Here are some rows, each followed by its group. Rows of different groups can look alike.
[ 0.889  1.436  1.623  1.575  1.596  1.863  1.932  1.463  1.490  0.699
  0.376  0.114 -0.549 -0.977 -1.393 -1.301 -1.417 -1.735 -1.994 -2.012
 -2.081 -1.786 -1.167 -0.465] QD
[-0.051 -0.406 -0.430 -0.258 -0.314 -0.048 -0.391 -0.672 -1.086 -0.453
 -0.336 -0.519  0.082 -0.136  0.177  0.180  0.138  0.075  0.515  0.301
  0.924  0.762  0.868  0.816] Bf
[-0.280 -0.530 -0.753 -0.841 -0.822 -0.862 -1.075 -1.091 -0.905 -0.202
  0.061  0.131  0.725  0.771  1.037  1.022  1.173  1.220  1.344  1.258
  1.186  0.489  0.052 -0.186] AF
[-0.209 -0.032 -0.133  0.168  0.230  0.227  0.293  0.037 -0.197  0.196
  0.103 -0.041  0.358  0.224  0.296  0.343  0.322  0.330  0.358  0.483
  0.643  0.451  0.168  0.257] Lx
[ 0.004  0.289  0.253  0.099  0.159  0.164  0.265 -0.137 -0.088 -0.472
 -0.480 -0.230 -0.602 -0.470 -0.507 -0.188 -0.160 -0.042 -0.182  0.416
  0.275  0.477  0.578  0.947] Bf
[ 0.247  0.122  0.141  0.303  0.283  0.175 -0.005 -0.020 -0.309 -0.228
 -0.216 -0.556 -0.379 -0.590 -0.271 -0.396 -0.323 -0.201  0.013  0.031
  0.318  0.510  0.985  0.625] Bf
[ 0.570  0.498  0.428  0.196  0.302  0.092 -0.094 -0.605 -0.584 -0.680
 -0.686 -0.798 -0.671 -0.489 -0.256 -0.162  0.199  0.304  0.545  0.933
  1.208  1.084  0.944  1.220] Bf
[ 0.187  0.285 -0.047  0.318  0.355  0.250  0.100 -0.048 -0.482 -0.083
 -0.189 -0.656 -0.317 -0.457 -0.224 -0.323 -0.253 -0.278 -0.066 -0.090
  0.427  0.401  0.691  0.678] Bf
[-1.015 -1.192 -1.061 -1.685 -1.605 -1.685 -1.338 -0.987 -0.244 -0.227
  0.294  1.244  1.134  1.509  1.356  1.487  1.511  1.593  1.162  1.157
  0.331 -0.116 -0.860 -1.012] NI
[-0.374 -0.565 -0.615 -0.857 -1.011 -1.090 -1.227 -0.902 -0.597 -0.426
 -0.238  0.201  0.589  0.805  0.940  1.072  1.163  1.358  1.202  1.411
  1.050  0.676  0.131 -0.295] AF
[ 0.550  0.735  0.725  0.622  0.660  0.567  0.676  0.352  0.279 -0.049
 -0.176 -0.422 -0.671 -0.713 -0.806 -0.774 -0.737 -0.759 -0.833 -0.643
 -0.589 -0.294 -0.040  0.546] Gh
[ 0.113  0.076  0.308  0.249  0.144  0.176  0.183 -0.034  0.086 -0.183
 -0.207 -0.142 -0.109 -0.106 -0.237  0.071  0.022  0.159  0.239  0.455
  0.543  0.634  0.656  0.603] Lx
[-1.140 -1.329 -1.592 -1.663 -1.521 -1.864 -1.331 -0.943 -0.366  0.200
  0.491  1.119  1.425  1.858  1.483  1.586  1.463  1.635  1.170  0.988
  0.221 -0.164 -1.053 -1.588] NI
[ 0.320  0.364  0.474  0.167  0.188 -0.061 -0.060 -0.337 -0.260 -0.614
 -0.556 -0.452 -0.518 -0.241 -0.198  0.003  0.161  0.388  0.546  0.811
  0.937  1.040  1.061  0.792] Ev
[ 0.577  0.982  1.174  1.255  1.242  1.521  1.567  1.560  1.216  0.825
  0.444  0.203 -0.337 -0.850 -0.811 -1.202 -1.380 -1.410 -1.588 -1.783
 -1.988 -1.467 -1.015 -0.713] HS
[ 0.521  0.689  0.835  1.434  1.378  1.938  1.775  1.409  1.166  0.837
  0.817  0.251 -0.031 -0.593 -0.789 -1.010 -1.095 -1.710 -1.679 -1.992
 -1.901 -1.865 -1.288 -0.850] HS
[ 1.009  1.355  1.330  1.717  1.787  1.891  1.686  1.727  1.285  1.171
  0.538 -0.347 -0.440 -0.943 -1.108 -1.417 -1.674 -1.843 -1.987 -2.234
 -2.030 -1.767 -1.219 -0.741] QD
[-1.913 -2.191 -2.052 -1.605 -1.707 -1.048 -0.946 -0.547 -0.175  0.756
  1.494  1.840  2.411  2.067  1.974  1.734  1.449  0.767  0.768 -0.041
 -0.185 -1.092 -1.430 -1.988] NI
[-0.854 -0.964 -1.201 -1.479 -1.417 -1.608 -1.183 -1.125 -0.636 -0.341
  0.039  0.961  0.963  1.372  1.186  1.417  1.475  1.568  1.317  1.246
  0.635  0.236 -0.546 -0.868] AF
[-0.374 -0.120 -0.227  0.082  0.047  0.229  0.173  0.240 -0.143  0.033
  0.110  0.045  0.155  0.183  0.231  0.257  0.239  0.291  0.498  0.413
  0.597  0.491  0.519  0.310] Lx
[ 1.583  1.748  1.817  1.866  1.896  1.763  1.724  1.244  0.889  0.327
 -0.281 -0.822 -1.348 -1.617 -1.675 -1.764 -1.771 -1.723 -1.810 -1.705
 -1.506 -0.862 -0.214  0.455] QD
[-0.525 -0.457 -0.412 -0.379 -0.568 -0.504 -0.253 -0.407 -0.376 -0.258
  0.006  0.413  0.451  0.728  0.631  0.841  0.806  0.762  0.829  0.870
  0.686  0.615  0.220 -0.160] AF
[ 0.131  0.395  0.217  0.018  0.080  0.042 -0.003 -0.153 -0.344 -0.569
 -0.512 -0.297 -0.478 -0.174 -0.195  0.096  0.201  0.354  0.574  0.763
  0.888  0.946  0.911  0.805] Ev
[ 0.785  0.646  0.435  0.663  0.233 -0.043 -0.146 -0.189 -0.561 -0.665
 -0.822 -1.187 -0.839 -0.518 -0.469 -0.428 -0.308 -0.014  0.376  0.402
  0.912  1.329  1.302  1.213] Gh
[-0.492 -0.672 -0.718 -0.969 -1.010 -1.168 -1.036 -1.028 -0.786 -0.557
 -0.225  0.374  0.530  0.801  0.841  1.050  1.142  1.278  1.251  1.249
  1.009  0.663  0.290 -0.231] AF
[ 0.882  0.933  0.803  0.734  0.687  0.267  0.347 -0.067 -0.316 -0.510
 -0.908 -1.023 -1.201 -0.886 -0.973 -0.762 -0.606 -0.338 -0.267  0.116
  0.379  0.821  0.904  1.329] Gh
[ 0.104  0.137 -0.066  0.000 -0.102 -0.390 -0.364 -0.235 -0.247 -0.303
 -0.237 -0.447 -0.263  0.020  0.019  0.086  0.235  0.399  0.656  0.572
  0.897  0.907  0.804  0.496] Lx
[ 1.009  1.143  1.436  1.428  1.184  1.327  1.216  0.953  0.993  0.400
 -0.112 -0.665 -1.023 -1.006 -1.216 -1.247 -1.262 -1.499 -1.414 -1.248
 -0.995 -0.441 -0.075  0.304] HS
[-1.660 -1.830 -2.010 -1.580 -1.604 -1.354 -1.253 -0.500 -0.280  0.635
  1.211  1.452  1.992  1.809  1.941  1.526  1.353  0.997  0.977  0.239
 -0.054 -0.711 -1.054 -2.011] NI
[ 0.488  0.707  0.397  0.198  0.198 -0.201 -0.259 -0.362 -0.309 -0.910
 -1.011 -0.851 -0.986 -0.568 -0.544 -0.134  0.079  0.546  0.368  1.151
  0.980  1.295  1.151  1.300] Bf
[ 0.980  1.414  1.388  1.474  1.618  1.785  1.472  1.338  0.807  0.478
  0.175 -0.662 -0.898 -1.333 -1.104 -1.472 -1.502 -1.707 -1.521 -1.679
 -1.191 -0.917 -0.218  0.181] HS
[ 0.682  0.526  0.628  0.382  0.083 -0.164 -0.263 -0.405 -0.257 -0.886
 -1.074 -0.884 -1.051 -0.686 -0.599 -0.303 -0.052  0.114  0.199  0.933
  0.950  1.395  1.056  1.410] Bf
[ 0.805  0.752  0.645  0.674  0.516  0.474  0.124 -0.122 -0.395 -0.635
 -0.829 -0.906 -1.056 -0.959 -0.817 -0.577 -0.459 -0.292 -0.090  0.362
  0.534  0.801  1.098  1.316] Gh
[-0.154 -0.170 -0.350 -0.301 -0.537 -0.664 -0.477 -0.649 -0.461 -0.585
 -0.420 -0.110  0.105  0.503  0.334  0.689  0.709  0.878  0.806  1.041
  0.965  0.916  0.513  0.286] AF
[ 0.083  0.176 -0.056 -0.092  0.186 -0.038 -0.318 -0.039 -0.541  0.049
 -0.282 -0.561 -0.248 -0.252  0.258 -0.031  0.066  0.288  0.503  0.509
  0.956  0.822  0.695  0.517] Lx
[ 0.390  0.638  0.070  0.091  0.147 -0.235 -0.234 -0.252 -0.933 -0.392
 -0.692 -0.793 -0.663 -0.307 -0.027  0.046  0.055  0.499  0.570  0.758
  1.094  1.169  1.154  1.036] Bf
[ 0.885  0.817  0.709  0.378  0.474  0.019  0.047 -0.446 -0.664 -0.540
 -1.017 -1.004 -1.122 -0.802 -0.661 -0.522 -0.344  0.089  0.190  0.604
  0.927  1.153  1.123  1.462] Gh
[-1.497 -1.983 -1.663 -1.816 -1.613 -1.493 -1.162 -0.937 -0.014  0.622
  1.205  1.767  2.173  1.891  1.756  1.647  1.459  1.211  0.776  0.407
 -0.250 -1.105 -1.505 -1.944] NI
[-0.987 -1.185 -1.530 -1.229 -1.331 -1.133 -1.233 -1.140 -1.004 -0.135
  0.352  0.691  1.513  1.364  1.518  1.539  1.505  1.219  1.286  0.963
  0.822  0.073 -0.560 -1.041] AF
[-1.652 -1.830 -1.869 -1.808 -1.779 -1.571 -1.332 -0.398  0.204  0.500
  1.233  1.702  2.004  2.008  1.824  1.651  1.404  1.098  0.821  0.350
 -0.295 -0.883 -1.415 -2.097] NI
[-0.012 -0.307 -0.255 -0.207 -0.597 -0.569 -0.680 -0.897 -0.871 -0.807
 -0.794 -0.706 -0.648 -0.696 -0.468 -0.394 -0.304 -0.183 -0.106  0.060
  0.197  0.396  0.803  1.089] QD
[-0.145 -0.237 -0.374 -0.271 -0.476 -0.441 -0.527 -0.547 -0.487 -0.523
 -0.286 -0.360  0.002  0.039  0.018  0.183  0.263  0.332  0.569  0.526
  0.769  0.783  0.778  0.768] Bf
[ 0.097  0.123  0.022 -0.306 -0.235 -0.391 -0.413 -0.460 -0.489 -0.751
 -0.669 -0.382 -0.774 -0.509 -0.358 -0.182 -0.018  0.250  0.257  0.605
  0.640  0.720  1.021  1.202] Bf
[-1.648 -2.064 -1.808 -1.742 -1.896 -1.455 -1.143 -0.905 -0.214  0.307
  1.141  1.705  2.153  2.035  1.878  1.765  1.631  1.117  1.007  0.483
 -0.085 -0.690 -1.278 -2.003] NI
[-0.944 -0.760 -0.863 -1.102 -0.819 -0.980 -0.755 -0.299  0.012 -0.069
  0.195  0.606  0.505  0.670  0.722  0.720  0.699  0.915  0.660  0.760
  0.491  0.282  0.111 -0.137] Ev
[ 0.119  0.474  0.253  0.197  0.247 -0.034  0.195  0.233  0.045 -0.108
 -0.362 -0.373 -0.629 -0.275 -0.450 -0.285 -0.368 -0.039 -0.052  0.148
  0.235  0.615  0.605  0.752] Ev
[ 0.430  0.543  0.431  0.984  1.088  1.126  1.073  1.051  0.328  0.638
  0.249 -0.276 -0.359 -0.722 -0.752 -0.958 -1.238 -1.367 -1.237 -1.612
 -1.230 -0.887 -0.446 -0.433] HS
[-0.141 -0.056 -0.007  0.166  0.105  0.204  0.209 -0.205 -0.287 -0.184
 -0.136 -0.200  0.086 -0.090  0.013  0.140  0.169  0.149  0.311  0.296
  0.669  0.637  0.770  0.521] Lx
[-0.777 -1.165 -1.205 -0.645 -0.630 -0.475 -0.567 -0.622 -0.745  0.149
  0.496  0.270  0.909  0.659  0.816  0.730  0.751  0.626  0.851  0.546
  0.786  0.263  0.356 -0.188] Ev
[-0.887 -1.191 -1.043 -1.218 -1.427 -1.381 -1.216 -1.177 -0.328 -0.376
  0.144  0.869  1.232  1.481  1.165  1.587  1.480  1.462  1.196  1.275
  0.689  0.270 -0.453 -1.004] AF
[ 1.287  1.501  1.573  1.710  1.853  1.774  1.726  1.376  1.018  0.847
 -0.014 -0.613 -0.843 -1.259 -1.300 -1.483 -1.673 -1.572 -1.753 -1.663
 -1.497 -0.934 -0.590  0.017] QD
[-0.314 -0.375 -0.733 -0.397 -0.237 -0.278 -0.758 -0.315 -0.793  0.319
  0.109 -0.264  0.680  0.358  0.955  0.579  0.642  0.735  0.880  0.634
  0.914  0.408  0.268 -0.217] AF
[-1.306 -1.634 -1.617 -1.446 -1.441 -1.299 -1.134 -0.813 -0.103  0.217
  1.080  1.374  2.011  1.657  1.762  1.584  1.511  1.203  0.973  0.638
  0.094 -0.670 -1.100 -1.728] NI
[ 0.685  1.246  1.318  1.336  1.379  1.628  1.812  1.662  1.613  0.825
  0.604  0.369 -0.599 -0.848 -1.185 -1.322 -1.370 -1.674 -1.799 -2.013
 -2.197 -1.812 -1.467 -0.497] HS
[-0.250 -0.421 -0.475 -0.225 -0.361 -0.116 -0.576 -0.724 -1.007 -0.363
 -0.010 -0.236  0.461  0.102  0.746  0.556  0.720  0.515  0.987  0.694
  1.254  0.715  0.888  0.206] Lx
[ 0.603  0.930  1.063  1.432  1.408  1.911  1.652  1.619  1.356  0.873
  0.672  0.116 -0.144 -0.617 -0.811 -1.058 -1.305 -1.891 -1.867 -2.207
 -1.942 -1.831 -1.328 -0.960] HS
[ 1.344  1.493  1.846  1.625  1.592  1.354  1.366  1.492  1.321  0.489
 -0.034 -0.704 -1.382 -1.327 -1.386 -1.711 -1.646 -1.526 -1.629 -1.369
 -1.387 -0.684 -0.265  0.306] HS
[ 0.274  0.134  0.216  0.240  0.314  0.237  0.177 -0.148 -0.372 -0.064
 -0.165 -0.446 -0.277 -0.313 -0.253 -0.172 -0.248 -0.255 -0.018 -0.014
  0.478  0.469  0.695  0.581] Ev
[-1.701 -1.957 -1.975 -1.727 -1.745 -1.584 -1.018 -0.641  0.098  0.531
  1.137  1.858  2.251  2.261  1.830  1.830  1.574  1.276  0.750  0.512
 -0.382 -0.887 -1.970 -2.049] NI
[-0.716 -1.068 -1.367 -1.115 -1.166 -1.170 -1.210 -1.237 -1.166 -0.396
  0.265  0.360  1.226  1.167  1.302  1.324  1.400  1.170  1.453  0.889
  1.023  0.356  0.044 -0.832] AF
[ 0.476  0.789  0.936  0.834  0.880  0.984  1.106  0.814  0.688  0.255
  0.089 -0.118 -0.476 -0.646 -0.881 -0.820 -1.065 -1.153 -1.241 -1.330
 -1.197 -0.847 -0.323 -0.136] HS
[ 0.642  0.785  1.113  1.070  1.207  1.302  1.229  1.415  1.145  0.715
  0.308 -0.099 -0.467 -0.720 -0.780 -1.021 -1.341 -1.397 -1.671 -1.574
 -1.688 -1.281 -0.945 -0.641] HS
[-0.309 -0.415 -0.592 -0.499 -0.591 -0.792 -0.823 -0.571 -0.870 -0.405
 -0.358 -0.086  0.228  0.349  0.690  0.620  0.656  0.925  1.087  0.849
  1.018  0.991  0.962  0.042] AF
[ 0.177  0.252  0.288 -0.533 -0.412 -1.020 -0.502 -0.835 -0.390 -1.076
 -1.023 -0.621 -1.224 -0.576 -0.951 -0.460 -0.383  0.073 -0.121  0.375
  0.200  0.663  0.790  1.334] QD
[-1.558 -1.810 -1.899 -1.861 -1.369 -1.731 -0.987 -0.458  0.052  0.882
  1.352  1.645  2.065  1.946  1.796  1.361  1.254  1.354  0.702  0.244
 -0.522 -1.130 -1.717 -1.981] NI
[ 0.579  0.204  0.330  0.025 -0.065 -0.499 -0.464 -0.453 -0.285 -0.548
 -0.714 -0.896 -0.990 -0.692 -0.613 -0.568 -0.395 -0.230 -0.173  0.217
  0.319  0.721  0.751  1.035] Gh
[-1.785 -2.192 -2.099 -1.521 -1.583 -0.975 -1.003 -0.538 -0.138  0.832
  1.687  1.650  2.642  2.087  2.015  1.689  1.383  0.761  0.828 -0.195
 -0.241 -1.255 -1.427 -2.194] NI
[-1.278 -1.765 -1.683 -1.810 -1.652 -1.599 -1.240 -0.870  0.006  0.391
  0.932  1.531  1.892  2.062  1.733  1.736  1.608  1.392  0.881  0.853
 -0.044 -0.726 -1.768 -1.881] NI
[ 0.611  0.843  1.013  1.019  1.078  1.033  1.306  1.070  1.036  0.496
  0.176  0.016 -0.665 -0.692 -1.046 -1.034 -1.124 -1.090 -1.406 -1.312
 -1.544 -1.086 -0.730 -0.206] HS
[ 0.237  0.391  0.499 -0.158 -0.119 -0.172 -0.197 -0.263 -0.162 -0.664
 -0.904 -0.290 -0.796 -0.246 -0.287  0.168  0.169  0.575  0.479  1.169
  0.932  1.209  0.828  1.152] Ev
[-1.521 -1.713 -1.587 -1.671 -1.567 -1.618 -1.147 -0.459  0.456  0.469
  1.025  1.520  1.741  1.803  1.521  1.495  1.310  1.214  0.722  0.653
 -0.249 -0.516 -1.220 -1.916] NI
[-1.047 -1.602 -1.456 -1.509 -1.646 -1.352 -1.375 -0.985 -0.662 -0.031
  0.627  1.113  1.670  1.659  1.764  1.679  1.484  1.253  1.276  0.872
  0.485 -0.173 -0.677 -1.499] NI
[-0.498 -0.759 -0.841 -0.728 -1.068 -0.880 -1.112 -0.773 -0.932 -0.346
 -0.052  0.258  0.703  0.691  1.046  1.016  1.001  1.057  1.329  0.974
  1.063  0.688  0.539 -0.325] AF
[ 0.490  0.364  0.297  0.397  0.342  0.158  0.145 -0.148 -0.199 -0.149
 -0.371 -0.614 -0.423 -0.598 -0.545 -0.464 -0.406 -0.297 -0.212 -0.017
  0.222  0.384  0.503  0.783] Bf
[ 0.309  0.169  0.264  0.069  0.069 -0.014 -0.313 -0.334 -0.444 -0.529
 -0.618 -0.440 -0.588 -0.483 -0.012  0.008  0.246  0.310  0.495  0.960
  1.019  1.051  0.944  0.923] Bf
[ 0.717  0.507  0.522  0.484  0.211  0.241 -0.105 -0.429 -0.709 -0.903
 -0.775 -0.933 -0.800 -0.754 -0.544 -0.332 -0.178 -0.236  0.309  0.403
  1.028  1.135  1.349  1.355] Gh
[ 0.637  0.959  1.016  1.307  1.325  1.506  1.410  1.823  1.307  0.988
  0.533 -0.071 -0.448 -0.690 -0.837 -1.154 -1.457 -1.482 -1.656 -1.837
 -1.831 -1.342 -0.961 -0.807] HS
[ 0.921  1.178  1.199  0.816  0.835  0.741  0.509  0.540  0.305 -0.411
 -0.811 -0.750 -1.384 -1.196 -1.145 -0.981 -0.961 -0.793 -0.738 -0.295
 -0.181  0.430  0.739  1.017] Gh
[ 0.878  0.887  0.948  0.676  0.521  0.589  0.185 -0.172 -0.009 -1.021
 -0.740 -0.885 -1.142 -1.033 -1.058 -0.665 -0.412 -0.554 -0.175  0.212
  0.532  0.677  1.087  1.394] Gh
[-0.274 -0.630 -0.496 -0.470 -0.635 -0.633 -0.538 -0.514 -0.376 -0.336
  0.099  0.294  0.466  0.719  0.724  0.773  0.864  0.793  0.960  0.857
  0.750  0.525  0.076 -0.271] AF
[ 0.571  0.798  0.471  0.527  0.397  0.422  0.157 -0.338 -0.772 -0.785
 -0.751 -0.882 -0.890 -0.879 -0.624 -0.489 -0.238 -0.329  0.107  0.225
  0.824  0.833  1.239  1.463] Gh
[ 0.810  0.857  0.776  0.552  0.413  0.479  0.010 -0.066 -0.327 -0.584
 -0.783 -1.060 -1.220 -0.998 -0.782 -0.648 -0.491 -0.510 -0.122  0.226
  0.656  0.908  1.101  1.385] Gh
[-1.122 -1.472 -1.361 -1.188 -1.367 -1.020 -1.037 -0.753 -0.609  0.154
  0.565  1.058  1.509  1.438  1.585  1.433  1.310  1.161  1.142  0.724
  0.456 -0.103 -0.553 -1.272] NI
[ 0.336  0.422  0.461  0.324  0.302 -0.122  0.023  0.012  0.530 -0.482
 -0.548 -0.497 -0.740 -0.523 -0.664 -0.326 -0.272 -0.011 -0.356  0.540
  0.169  0.663  0.526  0.744] Bf
[ 0.162  0.105  0.146  0.439  0.375  0.398  0.278  0.137  0.021 -0.028
 -0.030 -0.374 -0.151 -0.289 -0.350 -0.274 -0.198 -0.244 -0.018 -0.083
  0.243  0.362  0.581  0.544] Ev
[ 0.586  0.555  0.567  0.214 -0.022 -0.157 -0.130 -0.477 -0.516 -0.924
 -0.967 -0.697 -0.965 -0.435 -0.522 -0.196  0.034  0.176  0.487  0.820
  1.036  1.299  1.084  1.353] Bf
[-0.282 -0.225 -0.602 -0.236 -0.393 -0.150 -0.498 -0.619 -1.044 -0.470
 -0.444 -0.524  0.037 -0.190  0.095  0.154  0.137 -0.015  0.458  0.220
  0.897  0.788  0.985  0.699] Bf
[ 1.134  1.342  1.489  1.266  1.287  1.089  1.164  0.973  0.930 -0.020
 -0.335 -0.543 -1.385 -1.272 -1.491 -1.388 -1.317 -1.228 -1.247 -0.988
 -0.985 -0.312  0.045  0.607] HS
[-0.166  0.067  0.096  0.369  0.190  0.462  0.394  0.001  0.002 -0.018
 -0.026 -0.135  0.002 -0.118 -0.222 -0.010  0.070 -0.106  0.103  0.159
  0.464  0.465  0.445  0.691] Lx
[-1.488 -1.616 -1.595 -1.823 -1.754 -1.505 -1.340 -0.973 -0.010  0.163
  0.802  1.597  1.690  1.705  1.612  1.646  1.703  1.354  0.995  0.918
  0.137 -0.640 -1.375 -1.477] NI
Which 5 groups are nearest to each row below, nearest first, going by the average distance to the group's rows?
[-1.968 -1.896 -1.834 -1.980 -1.750 -1.292 -0.919 -0.564  0.101  0.465
  1.237  1.961  2.034  1.977  1.771  1.746  1.537  1.052  0.759  0.471
 -0.242 -0.892 -1.561 -1.808] NI AF Lx Ev Bf
Which 3 other groups have their centres nearest to the centre of group Ev, nearest first?
Lx Bf Gh
Which 4 groups are nearest to each row below, nearest first, going by the average distance to the group's rows?
[ 0.943  0.714  0.810  0.527  0.421  0.210 -0.165 -0.294 -0.380 -0.752
 -0.893 -1.128 -1.021 -0.803 -0.734 -0.426 -0.336 -0.082  0.076  0.484
  0.908  1.029  1.347  1.404] Gh Bf Ev Lx
[-0.428 -0.781 -0.748 -0.719 -0.974 -0.733 -1.250 -1.061 -0.832 -0.293
  0.051  0.133  0.889  0.739  1.109  1.039  1.194  0.918  1.266  1.069
  1.210  0.462  0.168 -0.299] AF Lx Ev NI
[-0.697 -0.777 -0.835 -0.922 -0.985 -0.981 -1.053 -0.602 -0.393 -0.097
  0.166  0.591  0.817  0.837  1.110  0.994  1.042  1.136  1.062  0.858
  0.642  0.224  0.007 -0.680] AF NI Lx Ev
Which 3 other groups have their centres nearest to the centre of group Lx, nearest first?
Ev Bf Gh
Which 4 groups are nearest to each row below, nearest first, going by the distance to the group's nearest row?
[-0.595 -0.872 -0.861 -0.696 -0.802 -0.601 -0.745 -0.683 -0.740 -0.160
  0.191  0.490  0.991  0.849  1.055  1.060  1.019  0.892  1.094  0.718
  0.771  0.295  0.082 -0.617] Ev AF NI Lx
[ 0.451  0.671  0.801  0.988  1.031  1.327  1.421  0.997  0.800  0.493
  0.274  0.217 -0.396 -0.662 -0.891 -0.986 -1.047 -1.402 -1.397 -1.642
 -1.533 -1.320 -0.826 -0.365] HS QD Gh Ev
[ 0.372  0.470  0.309  0.082  0.276 -0.041 -0.319  0.126 -0.118 -0.153
 -0.404 -0.805 -0.798 -0.892 -0.366 -0.698 -0.497 -0.161 -0.042 -0.003
  0.357  0.534  1.022  0.863] Bf Ev Gh Lx
Which 5 groups are nearest to each row below, nearest first, going by the distance to the centre of the group?
[ 0.400  0.452  0.639  0.493  0.363  0.476  0.335  0.220  0.180 -0.280
 -0.331 -0.432 -0.694 -0.739 -0.787 -0.731 -0.695 -0.768 -0.530 -0.583
 -0.267  0.027  0.457  0.630] Gh QD Bf Ev Lx
[ 0.770  1.101  0.947  0.784  0.490  0.306  0.425  0.187  0.018 -0.640
 -1.050 -0.819 -1.252 -0.948 -1.108 -0.723 -0.716 -0.376 -0.387  0.128
  0.145  0.900  0.836  1.418] Gh Bf Ev QD Lx
Which 3 other groups have their centres nearest to the centre of group Gh, nearest first?
Bf Ev Lx
Which 5 groups are nearest to each row below, nearest first, going by the distance to the group's nearest row?
[-0.364 -0.648 -0.719 -0.764 -0.912 -1.152 -1.108 -1.047 -0.640 -0.314
 -0.125  0.260  0.533  0.629  0.890  0.975  1.122  1.179  1.128  1.247
  1.017  0.640  0.194 -0.270] AF Ev Lx Bf NI
[ 0.144  0.030 -0.040  0.011 -0.276 -0.414 -0.587 -0.372 -0.332 -0.600
 -0.636 -0.642 -0.719 -0.581 -0.288 -0.276 -0.088  0.069  0.095  0.538
  0.549  0.814  1.020  1.062] Bf Gh QD Ev Lx
[ 0.210  0.339  0.125  0.319  0.243  0.000  0.078 -0.016 -0.107 -0.319
 -0.357 -0.569 -0.521 -0.600 -0.435 -0.461 -0.321 -0.066 -0.103 -0.004
  0.201  0.493  0.860  0.700] Bf Ev Lx Gh QD
[ 0.023  0.173 -0.007  0.222  0.161  0.308  0.049 -0.341 -0.444 -0.360
 -0.096 -0.293 -0.235 -0.282  0.066  0.076  0.405  0.268  0.536  0.583
  0.988  0.529  0.882  0.820] Lx Ev Bf Gh AF
[-0.222 -0.058 -0.108  0.141  0.254  0.278  0.185 -0.136 -0.085  0.151
  0.188 -0.184  0.256  0.086  0.109  0.116  0.304  0.187  0.383  0.201
  0.702  0.253  0.296  0.371] Lx Ev Bf AF Gh
[ 0.033 -0.037 -0.049  0.263  0.202  0.145  0.183 -0.069 -0.146 -0.158
 -0.135 -0.249 -0.062 -0.039 -0.167  0.055  0.131  0.109  0.264  0.343
  0.585  0.619  0.550  0.509] Lx Ev Bf Gh AF
[-0.221 -0.159  0.319 -0.080  0.041 -0.109  0.211 -0.028  0.393 -0.300
 -0.071  0.277 -0.311 -0.003 -0.113  0.098  0.292  0.404  0.334  0.747
  0.426  0.565  0.488  0.507] Lx Ev Bf AF Gh
[-0.351 -0.713 -0.975 -0.780 -0.750 -0.717 -1.238 -0.900 -1.021 -0.436
  0.028 -0.026  0.843  0.428  1.145  0.936  1.036  0.998  1.275  1.073
  1.178  0.573  0.376 -0.312] AF Ev Lx Bf NI
[ 0.500  0.694  0.679  1.187  0.989  1.257  1.353  0.565  0.461  0.377
  0.386 -0.119 -0.021 -0.694 -0.907 -0.911 -0.925 -1.394 -1.191 -1.605
 -1.258 -1.200 -0.726 -0.025] HS Gh QD Ev Bf
Which 4 groups are nearest to each row below, nearest first, going by the distance to the centre of the group?
[ 1.314  1.414  1.720  1.730  1.638  1.761  1.530  1.536  1.162  0.514
  0.011 -0.520 -0.997 -1.273 -1.403 -1.565 -1.682 -1.631 -1.574 -1.633
 -1.532 -0.897 -0.397  0.130] HS QD Gh Bf
[ 0.294  0.230  0.474  0.073  0.102  0.235  0.148 -0.060  0.140 -0.488
 -0.446 -0.160 -0.564 -0.266 -0.545 -0.095 -0.115 -0.059 -0.103  0.298
  0.265  0.402  0.530  0.925] Bf Ev Lx Gh
[ 0.087 -0.131 -0.247 -0.327 -0.341 -0.626 -0.629 -0.496 -0.415 -0.509
 -0.393 -0.164 -0.010  0.339  0.263  0.527  0.552  0.804  0.920  0.947
  1.024  0.949  0.701  0.276] Ev Lx Bf AF
Which 3 other groups have their centres nearest to the centre of group QD, nearest first?
HS Gh Bf
Group AF spreads out most along one direction. Which 3 other groups' directions of most spread are closest to that one, closest first?
Ev Bf Lx
Group QD spreads out most along one direction. Which 3 other groups' directions of most spread are closest to that one, closest first?
Gh Lx HS
Which 3 other groups have their centres nearest to the centre of group HS, nearest first?
QD Gh Lx
Which 3 other groups have their centres nearest to the centre of group NI, nearest first?
AF Lx Ev
Group NI spreads out most along one direction. Which 3 other groups' directions of most spread are closest to that one, closest first?
HS Bf Gh
Group Gh spreads out most along one direction. Which 3 other groups' directions of most spread are closest to that one, closest first?
QD Lx HS
